Each path below is one point turned by a fixed rotation once a step. After each direction that follows a path, write how fast that rotation turns it, in degrees a step (0 if it stays still).
Each turn is a multiple of 5 degrees from 10 to 175, or 0.
Each row of a path follows its step; steps can be skipped.

step 0: [-30.1  13.2 -17.9  10.2  -0.8  16.5  26.2  -1.1 -21.9  11.9   1.3 -18.7
 -13.3  33.6  23.4   7.3  26.3  15.7  12.8   0.1  19.8  15.7  21.3   5.5
  13.8  17.8 -13.9 -23.2  18.7 -23.2  -0.2  41.2  13.0  -5.3   2.2  -8.6
  32.0  10.3  -5.2]
step 2: [ -9.0 -10.4  20.8   7.6 -14.2  -4.5  23.8 -14.4  -9.8  23.1 -14.2   2.5
 -12.0  20.0 -20.1  17.7   6.7  37.1  24.0  -4.0 -12.3  33.2  -1.4   4.9
  24.5 -24.7   6.1   2.6  11.1  28.9  -3.7  13.0  -2.4 -20.2  27.4  -6.6
  13.8 -12.0  44.5]
step 4: [ 11.0 -21.1 -26.8   7.0  13.7  -3.6 -21.8  -4.8 -26.0   3.4  10.6  -0.7
 -36.5 -20.7 -24.2  36.2 -14.2   4.1  24.3  -1.3  -8.6   0.6  -6.4 -10.6
  19.0 -31.5 -13.9  -8.5  13.5   7.4 -32.3  13.4   3.8 -13.3  23.0 -27.5
   2.0  -3.3 -27.2]
step 5: [-11.2  -2.8 -12.7  20.1  11.7  -7.5  11.9 -29.5 -24.8 -23.1  -9.1 -15.5
 -14.1  15.6  22.7 -28.2   5.9 -10.3  15.3 -23.7 -28.5   5.7 -20.5   9.7
  34.1 -32.0   1.1   2.1 -25.8  10.1   6.0  23.4 -11.6 -16.6   8.2 -29.6
   6.5  13.4 -15.4]
step 6: [ 13.0  19.3 -31.1  38.2  27.3   1.5  36.9 -13.4  36.9  -4.5  33.6 -27.9
 -20.8  -9.5  -8.5  -4.7 -12.2   1.4  11.2   4.1  10.6  -7.2  11.4 -19.0
  15.3  -4.5   6.8  -2.3 -14.2   1.1  -8.3  26.4   0.6 -12.2 -11.4 -32.5
  17.8  -4.6   7.5]
step 7: [-17.6  10.1 -38.8 -10.3  -8.8 -33.5  13.6  -8.2   9.3 -31.0  -3.3   0.8
  11.7 -14.1 -10.2  22.5   8.2  26.3  14.1 -16.2   8.3   3.1   3.8 -12.0
  28.6 -16.8  -3.9 -33.6  23.4  24.1  24.0   1.3  -9.2 -17.7 -19.7 -24.3
  12.9  17.4   5.6]
step 8: [ -9.3   2.5 -17.4  17.6  -0.5  -9.7  19.2 -31.9  21.1  -3.0 -20.5  31.8
 -26.7  19.7 -23.1   5.7  13.0 -33.4  15.0  -4.2  24.6  30.5   7.4 -10.2
  15.8   5.3  -7.8  15.3 -12.7  19.8  22.3  -6.8  -3.4 -34.8  -4.6   9.4
  26.7  11.3  -6.3]
step 10: [-36.7  26.2  -0.7  -6.1   4.4  10.2  27.5  -1.4 -22.1 -15.4  -9.4   1.0
 -29.1  21.0  -9.6  30.8 -15.8 -15.2  14.9  -8.8 -18.0 -12.4  43.9  -0.7
  11.6  -1.4   3.7 -14.1  10.0  17.8 -13.6  -4.2 -32.4 -16.1  19.4   2.8
  -4.5  23.0 -19.4]
step 14: [ -6.8   3.8 -36.8  13.2 -21.6  -2.6 -28.5   9.5  34.4  18.4   5.5  13.7
 -25.1  -0.4   0.7  -7.5  -5.8  -4.1  28.7  31.0  -4.6  -9.4   8.1  13.3
  21.1  -2.3  -7.2 -21.4  18.0  43.9 -16.7  -3.4  30.1 -19.3   6.6  16.9
  14.3   0.5   6.9]
step 16: [-15.5  11.5  -5.6  -3.2  15.9   3.7  -4.8  19.3   7.1   3.2  -0.6 -15.6
 -17.3  27.0  13.2  -9.7  16.4 -45.6  47.7 -12.8   2.5 -12.5  14.0  24.1
   3.5 -20.0  18.4  -1.0 -25.5   9.1  -9.6  36.8   8.0  -8.7  22.0 -18.6
  18.6 -14.8  -9.4]
Speeds:
[ -1.1  -3.3   3.3   6.9   9.8  -7.4   4.3  -3.5  -8.7  -5.1   2.1  -1.9
   2.2   0.9   9.3  -2.2  -6.3  -3.4  -2.1   2.1   0.3  -2.2   2.7   3.3
  -0.8   3.0  -5.4  -1.6   4.4  -0.5  -8.7   3.7   0.1   8.8 -13.9  -6.8
   7.2   1.8   2.9]	60
[  0.7  11.6  -2.9   0.0   6.1   3.2   1.9   2.0   1.2  -4.7   3.1 -12.9
   3.2   3.5   6.4  -0.9  -3.2   4.3  -3.6  -3.2   1.3  -4.0  -6.4   1.4
  -3.3  -0.6   6.8   4.2   5.2  -6.8   4.0  11.1  -5.5  -0.7   9.2  -1.7
   5.2   4.1  -6.5]	65
[-4.4 -4.1 -1.1 -9.5  7.5 -0.2  7.2 -8.7  8.2  1.8 -6.4 -8.7 -5.9  0.2
 -0.8 -3.6  0.0 -1.7  2.1  0.7 -5.1  3.3 -2.5  3.9  3.5  3.6  4.2 12.0
  1.4 -5.0  0.2  0.1  4.5  5.4 -1.1 -1.9 -9.1 -3.7  9.7]	110
[ -5.5  -4.4  -4.1  -9.3   8.0  -5.4  -5.6   2.0  -3.3   1.5   2.4  -4.6
   3.5  -4.1  -0.2   6.5   0.4  -7.3   0.7  -8.7   4.3  -4.9   6.5   1.4
  -3.4   4.0   0.0  -6.3   4.0   1.3   2.5  -4.5  -8.9  -5.1   5.1  -7.8
  -1.8 -12.1   2.0]	120
[  8.6   2.3  -6.1  -2.5   7.9  -1.5  -7.3   1.0   3.0   9.9  10.0  -8.2
   7.2   0.9  -5.5   3.1  -3.4 -10.6   1.3   6.3  -3.2   3.4   4.4  -5.0
  -3.2  -2.9  -1.2   2.8  -3.5   5.8   3.4   3.9   8.3   3.0  -3.4   4.6
   1.8   4.1   0.6]	140
[ -3.1   6.1   3.2 -12.1   2.2   7.2   2.1   7.1   1.8   3.5  -6.8   2.4
   1.3  -2.9   7.0   0.3 -13.0  -3.1  -6.3   3.8  -0.2   0.9   4.3   3.0
   9.7   0.8  -5.8  -3.1  -1.4  -4.8  -0.1  -4.1   2.5  -5.6  -0.4   7.6
   9.3  -0.4   2.2]	25

step 0: [ -6.8  -7.4 -20.0   9.9  -3.4 -15.2 -20.1   3.7  -8.9  15.3   0.5  11.5
  20.6 -28.7   2.7   6.0  -5.0  -3.3  14.6  38.4 -29.0  15.8   8.8  12.9
  11.9   3.0  24.6   2.0  -8.0  11.2  -7.8  -4.5   9.0 -19.1  11.1  27.2
  16.5  16.3 -15.9]
step 2: [ -8.4  19.7   2.7   8.3 -22.0  12.0  18.1   7.7  -0.9  -5.5  16.6  -1.4
 -11.0   0.1  -5.5  21.3  14.1   2.4 -11.9  32.6   3.0 -31.9 -14.3 -19.6
 -13.4  17.0   5.2  28.5  -5.6  17.6 -11.6  -1.6  -6.5 -13.3 -31.0 -12.5
  18.0  -5.1  15.4]
step 3: [ -6.3  13.3 -45.8  36.3  -2.8  -0.1   7.5  14.9  19.4  -0.5  15.9   8.1
   2.2   9.3  13.5  12.0  14.2  25.7   7.7  11.5   4.2  10.5  -3.2  10.3
 -11.3 -10.6  25.2 -21.7 -13.9 -16.0 -19.5   0.6  -8.8   3.9 -11.5   5.4
  17.8 -13.7   5.5]
step 4: [-26.5  -0.5  -8.4  -2.1  21.9 -19.4 -20.3   4.6 -11.9  -5.8  21.2   0.1
  -4.5  26.3   9.3 -20.5  -1.1  11.7  22.1 -18.2 -10.1   9.0  -4.5 -22.4
 -13.4  19.3   6.7  -1.0  -2.9 -17.8   2.1 -22.3 -18.8   9.4   2.4 -23.4
  26.4 -14.2 -21.4]
step 6: [ 17.2  -7.2 -19.6   7.0 -12.6  19.0 -27.9   6.1  -4.4 -19.1  -5.9  18.5
 -13.4  -1.6   4.1   3.4  -5.0   9.5 -12.1   6.4   9.2  17.4   1.8  -2.4
  -1.3  -0.9 -10.2 -40.1 -24.5  19.9 -21.1 -24.1  31.2  -5.1  10.6 -14.3
  10.4  15.3   6.0]
step 7: [  9.9  -3.9   0.3 -28.5   9.4  -0.4   8.4 -22.8   1.2  -8.3  -7.9  20.2
 -40.0   3.4  -6.7   9.4   0.7  22.5   2.3 -16.3  14.5   6.0  -3.4 -21.5
  -4.9  -4.8 -10.8  -8.2   5.2   5.4 -20.4 -39.7 -17.1  25.7 -15.0  -2.4
 -10.7  -6.3 -16.0]
step 8: [ 14.9  -1.1  19.5   2.4   8.9 -15.7  -2.7   7.5  -2.5  -3.8  -2.8 -13.7
  -8.1   9.4  -6.4  26.7  17.3  28.0 -15.9  -2.1  -2.0 -30.8 -10.8   8.1
  38.9  15.2 -20.8  10.4  -0.5 -17.4 -22.5 -23.1 -14.9  -1.0   7.0  26.6
  11.6  -3.2  13.2]
step 10: [  9.9 -26.1  18.5 -24.7   3.1   4.7  -5.8 -13.2 -26.0  -5.3  11.5   7.2
   8.5  16.1 -21.0  -2.5 -12.7  18.5   8.4 -19.4  10.6  -5.3  -0.5  17.3
  11.3   5.1   5.8   4.6  14.8  -3.1  13.3   0.4   5.9  -0.6 -27.8 -49.7
 -17.9  -2.1  -7.2]
step 11: [  7.7 -31.7  15.8   2.1  -1.5  -3.7   4.8  29.0  13.9  -1.0  -3.8   6.5
  -7.2 -18.2 -14.0  -4.0 -12.4  -0.7  -5.7  -5.2   4.2  -4.4   8.2  40.2
  10.4  -0.5  -4.0  26.6   4.2   4.4 -36.1   7.2  16.8 -18.0 -27.6  13.0
 -15.7  -6.8  -8.8]
step 14: [ 13.5  10.2   7.7   6.8  -0.6  21.7   6.6   4.4   6.3 -15.0   2.4 -15.9
  16.9 -19.0 -23.1  -0.1  19.7   7.2  15.9  28.1  12.1 -13.3  16.6  27.4
  -9.0  11.3   3.7   9.4  -6.4 -17.1   8.4   7.5  -5.3 -27.9 -21.1  19.0
  13.1  24.4  25.4]
Speeds:
[  2.2  -2.0   3.5   2.4   5.0 -14.9  -0.7  10.8   3.5   5.8   9.2   1.7
   0.6  -3.6  -1.0   5.6   0.2   7.9   7.4   1.8   3.9   4.0   4.8  -4.4
  -0.8   1.5  -5.7   3.2  -2.1   4.2   1.0   4.0  -1.0  12.4   5.4   4.2
  -2.4   2.2  -2.8]	90
[ 7.8 -3.7 -5.5  1.8 -4.9 -7.3  2.4 -0.3  0.6 -0.9 -5.2 -3.3  8.7  9.7
 10.8  4.3 -3.2 -5.7  0.8 13.7  0.9  2.6 -5.1 -8.6 -1.7  1.7  5.5  3.3
  2.7  3.7 -3.4 -4.6 -3.9 -1.0  2.1 -3.2 -0.1 -3.7 -6.9]	10
[  3.6  -0.3  -3.2  -0.6   4.4  -5.6  -2.9  -6.1   1.0   3.2   0.8   1.8
   3.3  12.1  -8.6   1.4  -2.7   4.4  -7.2   1.2 -10.0  -2.6  -0.8   1.2
 -10.8   5.9   0.3  -2.5   6.6   2.3  -2.6   9.0   2.8   4.1  -5.6   5.1
   1.5  -5.6  10.2]	55
[  8.3   7.3   0.3   3.0  -0.9   6.3  -1.4  -3.3  -5.6   1.8  -7.9  10.4
  -5.7  -5.4   2.0   3.3   0.2  -3.4   3.3   2.1  -4.8  -4.6  -6.1  -1.9
  -3.0  -6.6 -11.8   4.7  -3.1  11.6  -5.1  -0.8  -0.1   6.1  -3.5   7.0
   1.1  -0.7  -2.6]	65
[ -5.2   7.1  -5.0  -9.4   3.1  -3.0  -6.1  -7.3  -1.3  -2.2   1.2   7.2
   3.2   4.3  -6.1   1.1   6.2  -3.5   3.3  -4.9   3.2   2.2  -3.1 -10.7
  -3.3  -2.5  -3.8   8.4   0.5  -8.8  -3.5   1.9   3.4   0.8   1.5  -8.4
 -10.4   0.9  -5.3]	125
[  0.2   3.5   6.3  -4.3 -15.0   7.1  -4.6   3.1  -1.6   2.4  10.0  -8.5
  -1.5   3.3   0.7   0.8  -3.5  -4.8  -3.6  -3.2  -4.1  -3.7  -1.3  -4.2
  -0.1  -0.5  -1.1   3.2  -1.8   0.3  -5.3   3.9  -0.1   4.0  15.6   2.0
  -1.3  -6.8   4.0]	100

step 2: [ -4.7  -3.5   8.0  -0.3   2.2   5.8   1.0  -1.1 -32.5  -8.4  16.4  -7.9
  10.5   2.4  -0.8  -4.9 -45.1  -6.0 -18.6   9.6  -2.1 -24.1 -15.9  30.5
 -13.3 -18.1  -5.4  22.9  36.3  14.4 -27.5   2.3  -1.2 -10.0  16.7 -26.1
  14.2 -39.3   8.8]
step 3: [  8.8  14.3 -25.7   6.8   5.0 -19.6  -1.1   0.8  -6.0  -4.6  15.3 -12.6
 -35.3  -7.1 -36.4 -18.7  -0.3 -10.3 -21.0  15.4   4.6   7.1  -1.4   0.4
   0.7  -8.8   7.9 -19.6  -5.8  11.8 -27.0 -18.2   7.4   3.7  -5.8  19.0
 -12.0 -49.8  41.0]
step 4: [  7.5   4.8  14.9   2.7  -5.6  11.8 -35.7  15.0 -23.3  22.1  13.8  -3.1
  -6.1   4.4  19.2 -18.8  31.0  23.8  14.8  13.9   5.6   1.9  13.8   0.9
 -27.7   0.6 -11.5  27.6  -7.1   3.6  -2.8  -9.3  37.0  10.1  24.6   6.3
   5.6 -39.0  20.1]
step 6: [-44.6   3.3  -1.4  -1.8  -2.8   2.4 -12.3   4.1 -26.6  -0.4   1.7 -17.9
 -46.6  -5.7  -8.7  -9.9  -9.3 -30.8   1.4  11.7 -34.5  -0.1  13.8   6.1
  11.8 -17.6  -9.3 -30.2  14.4  12.9  -8.9  -9.4  12.9   5.1  15.0  17.2
  18.0 -30.6  13.5]
step 8: [  3.8 -12.7 -15.4  -5.2  21.0  13.1 -33.3  33.6  -1.2 -26.5  35.4 -18.5
  12.1   1.0   5.5  -7.2  -7.6  -8.8 -33.4  -8.0 -24.5 -12.5 -20.3   7.4
  -9.6  25.1 -12.4  14.5 -16.8   2.9  -4.0   0.1   5.4  11.2  15.0  33.6
  12.7 -14.5  25.2]
step 9: [-33.6  17.4  14.0  18.9  11.6  16.8  -4.8  11.7 -20.2  -6.6 -28.0  -8.6
   8.2 -19.1   6.8 -15.8 -20.6 -12.5  13.9  -6.0 -14.0 -22.8 -14.5  10.6
 -25.5 -31.7   6.5  -8.1   1.7  -7.5 -32.5  -6.4  24.4   0.4   0.2  30.4
  14.7 -33.8   8.9]
step 10: [  0.6   0.7 -21.3 -18.2   1.3 -26.6 -42.9   0.6 -10.8 -20.1   2.4   6.9
 -29.4 -22.3   2.4 -20.1   1.1  -3.7  -3.9  16.5  15.1  -1.8  -9.0   7.4
  -8.1 -23.6  -2.1  19.7  32.8 -30.9   8.0 -34.5  -5.7  -2.9  -9.0  19.0
  -5.1 -29.8   3.3]
step 13: [ -4.8  -2.5 -10.6  -6.1  -4.1  -9.2  -4.6  37.0 -20.3   5.0  14.9 -19.0
 -35.7 -11.4  32.5   2.4 -14.9  -3.6 -23.3   3.2  18.7 -18.2  12.7  28.8
   2.8 -15.5   9.7  -9.0  15.8 -31.2 -11.8 -18.7   5.6   1.5  35.6  13.3
 -11.6 -27.1   8.5]
step 14: [ 13.8 -24.5 -20.4  30.7  -3.7  -1.8 -24.9  -8.5 -20.1 -30.5   4.8   7.6
  -2.9   1.2  -4.9 -12.1 -21.6   1.8  -4.9  28.4  -6.1   1.0  -7.4   0.5
  -2.4 -24.7  10.4   2.2 -31.6   1.0  13.0  -7.2  51.0  -9.7  19.6  -7.7
  -6.3 -33.9   6.9]
step 16: [  5.0  -3.0  -1.2 -25.8  25.8  25.3   2.5   0.2 -12.5  -7.0  -3.5  -4.9
 -27.9 -46.5  -2.5   0.6  -7.9  -4.9  -2.8  -8.5  -0.7 -43.2  29.2  14.0
 -13.3   2.6  16.7  -3.3  -0.2 -11.5 -16.4  -9.6  24.9  33.3  17.0  -1.3
  -0.9 -34.4   1.3]
Speeds:
[-7.1  9.4 -5.1  3.8 12.0  2.0  2.4 -5.7 -3.7  7.4  4.2 -1.4  2.6  8.5
 -0.8  4.2 -3.8 -2.1  1.1  0.6 -5.1 -6.2  0.1 -2.5  0.5 -6.3  5.8 -9.8
 -0.4  2.2 -6.5 -4.6 -6.1 -0.1 -8.7  1.6  5.9  2.7  5.6]	115
[ -6.5  -4.1   4.4   1.8   4.5   5.3  -4.9  -6.5  -9.3  -2.5 -10.8   7.3
   6.8   9.4  -2.0  -2.5   3.9   4.0  -0.7  -1.3   9.7   4.5  -2.5   5.2
  -4.2  -3.7   2.7  -0.7   2.2   0.2   1.8   6.2   5.2   0.4  -2.4  -8.9
   6.8  -5.5  -3.5]	145
[ 4.4  7.0  7.8 -6.0  6.8  4.9  1.6  7.3 -2.4 -4.4  0.0 -1.7 11.2 -9.3
  3.5  2.3  6.5  4.5 -7.5 -6.7 -4.6 -2.6  4.5  3.6  4.3 -3.7  1.2  1.2
  3.6  5.8 -5.9  2.8  6.9  0.7  1.1  2.3  6.0  8.6 -2.1]	100
[ -5.0   7.5  -2.6   4.5  -3.5  -0.1  -3.4  -0.4  -6.4  -4.8   4.1 -11.6
  -5.1   1.4  -1.0  11.5  -6.3   3.5  -3.4  -7.7   0.0   8.3  -1.2   2.1
   7.3   4.8   1.0  -2.0  -0.2  -0.9   0.7   7.0  -6.6   0.8   8.8  -6.5
   3.4   0.1  -7.5]	65
[ -4.5  -1.0  -4.2  -2.4   8.4  -4.9  -1.1  13.3  -6.1  -5.6  -2.3   3.2
   2.5  -2.3   2.9  -5.1  -1.3   7.1   1.4  -0.2  -9.4   0.4   7.4  -5.5
  -1.7   0.5   0.3   0.1  -2.6   2.1  -0.5  -1.4  -7.7  -4.4   1.6  -4.9
  -3.9 -16.0  -0.6]	0
[ -5.9  -1.7   7.0  -1.9  -4.4  -4.6   1.9   2.8  -5.5   1.9   1.5  -4.2
  -3.3  -1.5  -0.5   7.5   2.5  11.8  11.8  -3.8   8.3  -2.5   4.5   2.9
   0.3   4.4   5.7   3.8   2.8   2.5   4.4 -10.1   0.7  -1.8  -9.0   9.7
   3.8  -2.3  -1.2]	125
